In the data rows, zero lies at 4.5, halfway between 4 and 5.
Here are some points, one per row:
[3 4 1 7 1 6 3 6 2 4 6 1 6 5 6 0 7 7 6 1 8 3 1 6 6 7 2 9 8 0 7 4]
[4 4 5 9 9 6 5 3 3 4 3 2 6 6 6 8 4 5 8 8 5 4 4 0 6 4 7 8 4 5 7 8]
[9 4 3 4 3 2 3 6 3 7 1 5 7 6 8 3 9 2 2 3 6 2 7 7 3 5 6 7 3 7 6 2]
[3 2 5 8 2 7 4 2 8 2 4 4 4 3 7 9 6 6 3 2 5 0 3 7 3 5 5 3 7 3 3 9]
[6 3 3 5 4 3 2 4 2 4 3 2 3 5 3 5 6 2 6 5 2 2 4 3 5 1 5 3 4 5 5 4]
[6 5 2 6 4 6 5 3 4 4 2 5 5 4 5 6 3 6 5 6 5 7 3 5 7 6 7 4 4 4 5 4]
[0 4 3 5 6 6 9 7 2 5 3 6 4 5 5 0 9 5 3 7 4 5 5 4 8 7 2 2 6 6 4 7]
[4 5 4 5 5 5 5 4 5 5 4 5 5 4 3 6 3 4 4 4 5 5 4 6 5 3 3 5 2 5 6 5]
[6 3 4 4 3 5 6 3 5 5 4 5 4 6 6 4 3 5 5 5 5 6 4 4 4 3 6 5 5 3 4 4]
[2 1 6 4 4 4 6 4 4 7 5 5 6 3 6 5 4 3 4 5 5 7 4 4 3 5 3 7 4 4 3 5]
[4 5 4 4 5 5 4 4 6 6 5 4 4 4 4 4 5 3 3 5 6 5 4 4 3 4 5 6 4 5 4 5]
[4 6 7 5 3 1 2 3 9 2 4 0 5 8 5 3 5 5 3 5 6 9 6 8 5 2 4 3 4 2 5 6]
[3 6 2 5 3 5 6 4 2 2 5 6 2 2 2 4 1 4 6 3 8 8 6 6 2 3 4 3 4 5 5 6]
[4 4 5 3 5 4 3 5 6 5 5 4 5 6 5 4 4 3 5 4 3 5 5 3 5 4 4 7 5 5 5 6]
[1 8 2 3 1 7 6 4 7 4 4 2 3 4 7 6 7 5 6 1 3 2 7 5 2 6 6 2 2 5 5 3]
[4 8 8 5 7 5 2 3 5 6 2 8 5 8 2 3 4 4 6 3 2 3 3 8 2 6 3 8 5 6 3 3]
[3 4 9 3 7 6 6 0 1 3 8 2 4 7 8 0 3 8 6 0 2 2 8 3 5 7 6 0 1 3 9 4]
[5 4 4 4 5 6 4 6 4 4 5 6 5 5 4 5 5 4 4 4 5 4 6 5 4 3 3 6 4 4 5 3]
[6 5 4 2 4 4 6 5 3 9 3 4 2 6 4 7 3 8 4 5 2 6 2 8 6 5 5 3 6 3 5 5]
[5 6 5 7 7 4 4 4 4 3 3 5 4 4 5 5 3 3 5 3 6 1 6 7 4 4 5 2 6 2 3 6]
[3 3 5 6 5 6 2 5 6 6 4 5 5 5 5 4 5 4 3 5 4 5 4 5 4 4 7 4 3 5 5 5]
[1 7 6 6 3 6 5 2 4 7 3 8 9 4 5 2 5 5 1 7 2 3 2 4 5 2 5 2 5 8 5 9]
[2 5 7 4 4 4 5 5 4 2 5 6 3 4 5 4 4 4 5 4 5 7 0 4 4 5 5 5 3 3 4 5]
[3 5 5 3 4 8 4 4 4 7 5 1 2 3 4 5 4 5 6 4 6 3 4 3 3 8 5 4 3 5 6 6]
[4 3 4 5 4 4 4 5 5 3 5 3 1 7 3 6 9 4 6 5 2 5 6 3 5 4 2 3 5 4 2 4]
[4 8 5 5 4 2 5 5 6 6 7 4 7 4 7 3 5 3 7 8 2 2 0 3 2 5 4 7 6 5 8 1]
[4 7 4 2 5 4 4 6 4 6 6 2 5 3 5 5 4 4 5 3 6 5 5 5 4 6 6 4 4 5 5 6]
[4 5 5 3 5 6 4 5 5 3 3 5 5 3 5 5 5 3 4 4 5 5 4 4 4 4 4 6 5 5 4 4]
[2 1 4 6 5 1 4 6 7 5 3 5 5 4 8 5 6 4 6 4 5 7 5 3 4 3 7 5 0 4 2 5]
[5 7 4 2 5 4 6 5 6 5 7 4 5 2 5 4 4 3 6 4 7 3 4 5 4 2 4 3 4 6 5 7]
[4 4 3 6 6 3 4 4 5 3 6 2 5 3 3 2 3 4 4 1 6 2 1 6 4 4 6 2 3 5 4 4]
[6 5 6 2 5 3 7 6 0 7 1 3 4 5 4 7 2 7 3 3 1 6 4 8 6 4 5 4 4 3 6 4]
[6 4 3 3 4 5 4 5 6 6 5 6 2 6 7 2 4 4 5 5 4 5 4 2 4 5 5 3 7 2 3 5]
[4 4 5 4 5 6 4 5 4 4 4 3 5 4 3 4 3 5 4 6 4 5 5 4 3 5 4 4 6 5 3 3]
[4 4 6 4 4 2 4 6 3 7 5 3 5 3 4 7 4 7 2 4 4 5 1 5 8 3 3 2 2 5 5 3]
[5 5 4 5 5 5 6 4 5 3 3 5 6 4 5 5 7 4 5 5 6 6 4 4 3 4 5 5 5 6 6 5]
[4 4 3 5 7 4 3 5 7 4 4 4 6 6 4 4 4 5 3 5 4 5 6 3 6 6 5 6 4 4 4 4]
[4 4 4 4 6 5 6 6 3 2 4 3 6 3 4 3 5 5 3 5 6 5 6 3 5 3 5 5 2 5 4 2]
[4 6 5 3 3 5 5 5 5 5 4 3 4 3 7 4 3 4 7 3 5 2 6 4 4 7 5 4 5 5 5 3]
[7 3 2 4 4 2 6 1 3 4 8 6 6 5 7 6 3 4 4 6 4 4 3 5 5 4 3 3 3 3 6 6]
[6 4 6 6 1 5 3 4 5 5 4 6 8 8 5 6 2 4 7 3 8 2 6 2 9 9 3 3 3 6 1 6]
[5 5 3 5 5 7 3 7 6 4 7 6 5 4 5 3 4 5 2 4 5 5 6 4 5 3 2 5 5 6 6 4]
[8 4 4 4 9 2 5 5 4 3 4 5 7 4 5 5 4 3 3 4 9 3 5 5 6 5 3 3 9 2 3 6]
[6 4 5 8 3 1 6 3 6 3 4 6 1 3 4 5 5 5 5 0 5 9 2 2 3 7 8 3 9 9 7 2]
[6 5 3 5 3 5 6 4 4 6 4 6 5 6 5 6 3 6 4 4 4 5 3 5 4 3 5 5 4 4 6 5]
[6 5 8 3 2 7 5 4 6 3 7 3 7 4 0 5 6 2 4 7 2 5 3 4 7 3 8 5 5 4 4 4]
[6 4 3 6 3 6 6 3 3 4 5 6 4 6 4 5 4 6 5 5 4 5 3 5 3 3 4 3 3 4 4 3]
[5 4 7 5 4 7 3 6 5 4 6 6 4 7 2 4 5 4 3 4 3 6 4 6 4 4 4 4 5 6 2 4]
[6 5 6 8 7 4 2 5 7 7 2 6 3 1 6 3 7 4 6 8 3 5 4 5 5 5 2 0 4 3 6 2]
[4 4 4 4 4 3 5 6 4 5 4 3 5 4 3 7 5 6 4 4 3 4 3 6 7 4 4 5 3 5 6 3]
[4 8 1 4 4 6 8 3 4 1 3 6 6 6 6 5 4 2 4 6 6 4 6 4 4 5 7 4 5 3 5 2]
[4 2 6 1 2 2 4 6 4 3 5 4 6 0 6 6 3 3 5 6 3 3 3 4 4 6 4 3 6 1 2 4]
[5 6 4 4 8 2 4 4 6 5 6 3 4 4 4 4 5 4 7 5 7 3 4 7 4 5 5 2 6 4 3 5]
[2 6 3 3 2 4 3 6 5 5 4 4 7 6 2 4 3 5 6 4 6 3 5 3 5 6 5 4 4 5 3 5]
[9 0 4 3 3 6 0 5 2 2 5 8 4 3 5 3 5 7 4 9 5 7 5 5 2 7 6 3 2 4 4 5]
[5 4 6 9 2 3 4 8 6 6 4 5 5 4 4 6 2 4 6 4 4 5 9 4 1 5 2 2 6 5 6 7]
[6 5 3 3 2 3 1 4 4 1 6 6 4 3 7 1 5 5 6 6 0 4 8 6 6 4 5 8 4 8 6 9]
[6 4 1 4 5 5 7 3 8 8 6 4 3 4 1 7 4 4 4 6 3 2 7 3 7 7 3 6 5 4 5 3]
[4 7 4 4 7 6 3 6 3 8 7 4 5 2 4 5 3 6 4 4 6 6 3 4 3 6 5 4 4 6 3 5]
[3 5 5 5 6 5 5 5 4 4 2 4 6 6 3 4 5 4 3 4 5 4 5 4 4 4 5 4 5 5 5 5]
[5 5 4 5 5 1 6 5 5 3 5 3 5 3 3 4 6 3 6 4 7 4 3 6 6 3 4 4 5 6 2 7]
[5 4 4 5 5 6 4 5 6 5 4 5 4 3 4 4 5 4 4 4 5 5 5 3 6 4 4 5 5 5 5 4]
[1 3 3 7 4 2 5 1 2 7 4 5 4 3 2 2 2 2 4 6 3 5 7 6 2 6 5 7 3 3 3 4]
[4 4 4 3 5 6 4 6 2 4 4 4 5 4 6 5 6 3 5 6 4 5 6 4 4 4 4 4 5 6 4 3]
[6 5 4 6 1 5 7 4 3 6 3 5 5 6 4 5 1 4 5 4 5 4 4 5 4 1 4 4 4 4 6 3]
[0 5 5 5 7 4 2 8 6 2 9 8 2 7 7 6 2 5 3 6 5 4 6 9 9 5 7 5 6 8 5 1]
[2 4 5 5 6 6 4 6 3 4 4 6 6 6 3 6 4 5 4 5 3 5 6 4 1 4 5 5 4 4 3 4]
[7 6 5 2 6 3 6 6 8 1 1 8 5 6 2 2 7 6 4 3 7 4 3 1 5 4 7 4 5 4 4 5]
[3 1 6 3 6 1 6 4 4 4 5 5 5 7 7 6 4 5 0 2 3 3 3 1 1 6 0 4 7 6 3 5]
[6 5 3 5 2 5 5 4 4 5 5 6 4 6 5 7 5 6 5 5 5 6 3 6 6 5 4 5 3 4 5 5]
[2 5 2 3 5 4 0 1 3 3 2 4 3 2 3 6 4 5 1 3 4 3 4 1 5 5 4 7 7 4 6 5]
[4 9 6 7 2 2 3 8 5 5 6 7 5 3 4 4 4 9 8 1 3 5 6 0 6 2 3 6 3 2 2 5]
[6 6 3 3 4 6 5 4 4 4 5 5 4 5 6 3 4 4 5 5 5 7 3 4 4 4 6 5 6 3 4 6]
[2 4 6 5 4 5 4 5 5 4 3 4 5 6 2 3 3 5 5 6 3 4 5 5 4 6 5 3 7 6 3 4]
[4 6 7 3 5 6 4 5 4 7 2 4 1 3 7 4 5 1 1 3 5 5 8 3 6 4 6 7 3 1 2 5]
[4 6 3 3 5 3 4 6 4 4 5 3 6 5 4 4 4 3 6 5 3 4 5 5 3 4 5 4 6 4 3 4]
[7 5 5 5 5 7 4 3 4 6 6 6 4 6 5 3 4 5 4 5 5 7 5 3 5 4 4 5 7 3 5 6]
[5 2 5 9 2 6 3 6 6 3 6 2 5 4 7 4 3 3 0 5 7 5 4 4 5 5 3 4 2 5 5 2]
[4 3 6 6 2 4 7 5 6 6 4 2 7 6 3 2 3 4 8 6 4 5 5 7 4 8 5 4 6 8 1 3]
[4 0 5 2 5 5 6 7 6 3 0 5 1 7 5 4 3 4 8 6 5 3 2 5 5 4 7 5 7 2 7 6]
[7 6 4 3 3 6 7 3 5 3 5 6 4 5 4 6 3 3 4 6 5 3 4 4 6 5 4 4 4 3 5 5]
[9 2 5 6 7 9 6 4 6 3 4 3 5 1 7 3 5 8 8 2 3 1 3 8 2 2 3 6 5 7 0 3]
[4 3 4 4 5 5 5 4 4 4 4 4 5 6 5 6 6 4 4 4 3 5 5 4 5 2 4 6 4 5 2 5]
[6 4 4 4 5 4 3 4 5 6 3 3 4 2 2 3 4 4 3 2 3 4 4 4 9 5 4 6 3 5 6 5]
[4 3 7 4 4 5 4 5 6 2 3 6 5 4 4 3 5 4 4 4 5 5 6 3 6 4 5 6 4 6 5 4]
[5 5 8 8 3 3 3 6 0 5 9 6 0 7 2 5 9 1 4 6 6 1 3 5 3 4 7 6 4 4 5 4]
[4 7 3 4 5 4 3 5 2 7 7 4 5 5 7 6 5 7 5 3 6 5 6 5 2 6 6 4 3 5 4 7]
[2 4 5 0 4 4 0 0 5 5 2 6 4 6 4 6 6 7 8 7 9 5 5 5 5 2 0 4 5 7 5 1]
[5 3 5 5 6 3 4 4 6 4 5 4 4 4 5 4 5 3 5 6 5 4 5 4 6 3 3 4 5 4 4 4]
[5 3 3 4 6 6 4 5 7 3 6 6 8 5 2 7 8 0 6 1 1 9 4 7 4 8 0 3 4 3 9 6]
There is one direction along which these points spread out most. Take the direction at right angles to it along which they spread out most. Then take the direction at right angles to both along which they spread out most. Go by this last direction. How far along it is each point below, from 0 to 99? 50 is the average, and the first point above lies past it. One standard deviation of the points above along it is 16.
[6 5 3 5 4 3 4 2 2 5 4 5 5 4 7 7 7 4 5 4 3 6 7 4 6 3 6 5 9 8 4 3] 51
[2 4 4 6 5 5 1 4 3 4 4 5 2 5 3 3 4 4 3 5 2 6 4 5 4 5 5 4 6 5 3 4] 29
[4 3 5 5 5 4 6 5 3 2 4 5 4 4 4 5 4 3 5 6 5 4 8 5 6 3 3 5 6 4 6 3] 54
[4 4 4 4 5 3 6 5 4 5 4 4 5 4 5 7 5 4 5 6 3 3 6 6 7 4 4 4 4 4 5 3] 48
[4 5 5 5 5 4 5 4 4 5 4 4 4 4 4 5 5 4 4 4 4 4 2 4 6 4 4 7 3 6 5 4] 42
[6 7 8 5 4 3 7 5 6 3 3 4 5 2 2 6 5 9 0 9 5 3 8 6 2 6 3 8 5 3 9 6] 46
[6 3 7 4 3 6 6 6 4 8 4 4 3 2 4 4 3 2 5 4 6 5 5 5 7 2 4 4 4 6 7 4] 47
[5 5 6 3 6 5 6 6 3 6 7 1 4 6 3 6 6 7 5 5 6 4 4 1 2 5 4 5 4 8 4 6] 37
[4 2 0 3 6 2 6 7 7 5 5 5 0 7 3 2 2 7 4 4 4 3 3 5 2 2 5 5 1 5 7 5] 52
[7 6 5 4 3 5 7 1 8 6 6 5 1 7 7 4 4 3 3 5 4 5 4 4 4 4 4 6 5 4 3 4] 60
[5 5 1 5 7 7 2 6 5 4 5 2 7 6 4 5 5 4 2 5 2 5 5 2 2 3 5 1 5 3 5 2] 46
[4 6 4 3 4 5 4 6 5 4 5 4 4 3 4 5 4 4 5 5 6 6 4 4 3 5 5 6 4 5 4 5] 48
[7 5 4 6 6 2 7 1 5 4 4 7 3 5 4 4 6 6 4 4 4 5 3 6 6 9 4 5 0 3 2 4] 59
[2 0 5 4 5 4 5 1 7 8 8 7 9 2 1 4 8 9 6 1 6 1 8 7 5 2 9 4 8 1 5 3] 57
[6 4 5 5 5 4 5 3 3 3 6 3 5 2 4 4 4 6 3 6 4 6 5 5 6 4 3 7 5 4 2 3] 51
[3 5 6 4 6 5 4 5 5 3 4 5 7 5 6 6 6 4 6 4 4 7 4 6 3 5 4 8 4 3 5 5] 45
